Each named move below is a turn or a mirror, shown by a few rows before and after it. Which moves, in which order, take the first row of each later pair to the second? The first pair is answered.
move L:
[ 24  -6 -16  25 -14  13 -16  22   2  21  10   1 -23] |-> [-11  -6  18 -16  22 -13  25 -26 -11  -2 -24   6 -15]
[ 19  31   0  39 -25 -54  41 -23 -21   4 -28  11  26] |-> [ 32  30 -10  56 -39 -44  26  -6 -15  11 -14   8  23]
[ -7  -7  12 -29  34 -18   5 -26  -3  16   2 -10  10] |-> [ 22  -5 -12   6   5  -1 -26  11   6  35  29 -16   4]
[-19  30  21   3   3  -9  23  -8 -24 -12 -31  -4  19] |-> [  7  27  -2  36 -24  13  -9  31 -15   5   1  -9  11]
move Y:
[  2 -21  12 -33   8  -5  -8 -25  20  -9  -3 -15   3] |-> [ 10 -24  10 -29   7  -5 -13 -22  23  -5   2 -13  -3]
[ 12 -14  13 -25  16   1 -12 -20  23 -11  12   6  -8] |-> [ 16 -16   9 -19   7   5 -18 -11  25  -7  19   2  -9]
[ 21 -30 -25  10   3  42 -19   2  27 -13   6  -5   5] |-> [  8 -25 -23   8   0  46 -14  11  24 -13   3  -9  25]
move J:
[  9  45  23  31  35 -45  19 -68 -19 -29 -36  60 -27] |-> [ 51  46 -11  80   2 -25 -20 -26  -9  -8  -5  57 -51]
[  9  -1 -21 -15 -18   4  -9 -30  -9  22  -4  -2   5] |-> [  8  -2 -18 -16 -20   4  -9 -32  -6  23  -3  -2   7]
[ 21  37 -15  36 -17   8  32  17 -33   5  -2  17 -26] |-> [ 23  18 -15  36 -36  24   5  41 -15  17  23   6  -3]
[ 43 -34  34 -25  12 -34 -85  -9  43   6  23  11 -24] |-> [ 27 -39  50 -43  21 -40 -74 -19  39   1  15   9  -8]
move K:
[ -9  -7  12  20 -35 -14   1   5   9   0  -2   3 -23] |-> [ -9  -4  12  18 -30 -17   5  -3   7  -3  -7   4 -29]
[-18 -32  20 -45  23 -38   3 -30   3 -17  11  13  11] |-> [-41 -20  19 -46  10 -26  11 -14  -4 -14   1   7  39]
[ 51  -3 -35  24   5 -28 -34  45  13  21  14   2 -24] |-> [ 45  12 -25  12  34 -54  -4   7  -6   3 -17  15 -46]
[ 43  35 -16  23  16 -17  -1 -30 -29  32 -32  13 -65] |-> [  0  63 -14  22   5  -7  27 -11 -51  32 -55   4 -17]
move B:
[ 17 -18  16 -18   0  -1  -2 -11  10  -7  27  15  -2] |-> [ 14  20   1   5   1  -4  25 -10 -16 -12   3  24 -16]
[ -2 -13  -1 -18 -21  40 -14  27  27  17  48   3  19] |-> [-36  22  16 -37  16  11  47 -21  -8  -5 -11  18   7]
[ -9   8   0  10   5  -4  11  -4   1 -36  -2  33   3] |-> [  2  -2  -5  17  -8   7 -11  13  13 -26  17  27   6]
[ 11  20 -25  27 -19  12   3   2  -6  15 -24  -6 -18] |-> [  3 -34  11 -20  -6  10 -22 -18  26  12   2 -16   6]
Then:
(two moves a pair)
[-25   3  -9 -18  -8  20  55  -9   6   9 -19  13 -20] |-> [-28   6 -14 -11 -19  30  49   5   6  14 -16   9  -8] => Y, K
[-39 -22  19 -14 -40 -31   6  -4 -51  -5   6   4  19] |-> [-36  -7   8   1 -45 -31   9   2 -57  -3   1   5  14] => B, L
[ 36   2 -32  -8  23  11  12 -25 -51  17 -15  29 -60] |-> [ 44 -28 -37   3 -11  41 -35  22 -21  35  31  10 -24] => Y, J
[ 61 -42   4  -5   6   4 -33 -13  30 -32 -26  36 -50] |-> [ 24 -44  29 -41  23  -5  -7 -36  24 -44 -44  34 -22] => Y, L
[ 29   7  -9 -28  18 -12  10 -42  32 -42 -24  48 -73] |-> [ 19  12 -40  14 -58  47 -33  56  47  -4  22  17   0] => K, B
[-16 -15  21  -6 -24  11 -23  23  -5   9  13 -26  49] |-> [  0 -34  27 -17 -13   2 -36   7   6   8  26 -23  29] => L, K
[-61  22  23 -24  21  -9  77 -31 -20 -24 -51   0  49] |-> [-51 -44  46 -59  16   0  26 -25  30 -16   0 -17  75] => B, B
[ -2  27   1 -22  22 -28   6 -17 -39 -24 -28  -1  10] |-> [ 36 -16  -7 -11  -3  -8 -54  11   1  -6  28 -12   3] => J, B
[ 16 -44  20 -34   5   2 -42   1  27   4  20  -7  22] |-> [-11 -16  30 -48  32 -18   6 -34  -3 -13 -28   5  18] => K, K
[ -8 -27  16 -34  17 -29 -27 -11   8  -9   6   4 -17] |-> [  9 -23   3 -19  13 -28 -33  -6   7  -5  11   9 -37] => J, Y
[-18   1  -4  -6  20  15  18  -3 -22   0  -4  -1 -11] |-> [  7 -14 -10   1  15  19  -5   2  -7   4  16  -1 -28] => B, K
[ 46  18 -31  44   0 -23 -18 -10   9   3  14  18 -72] |-> [ 29  43 -32  47   3 -26  10 -11 -11  -3 -11  22 -68] => K, Y
[ 28 -26   7 -20 -33  12  -4   3 -10   8  26  23 -29] |-> [ -3  -9  22 -39 -15  -1  32 -19 -32  -3  -5  27 -16] => Y, B
[ -7  35 -20  17 -30   2   7  16 -22  23  -6 -18   5] |-> [  4  19 -22  17 -36   8 -12  21  -7  26   9 -21   1] => Y, K
[-27   1  16 -30   6  -8  24 -12 -18  -9 -18   7  22] |-> [-18 -25  21 -38   0   1  -3  -1   2   0  11   0  32] => B, B
[  0   4  -6   5  10 -18  20 -29 -29 -29 -24  39 -47] |-> [  6   0 -11   7  12 -19  13 -29 -27 -26 -20  38 -52] => J, L
[-30  -3  22 -25  46 -40  45 -45 -11 -16 -27  17   2] |-> [ 50  -2 -29  41  17 -25 -11  -6   4   7  15  25 -66] => L, K
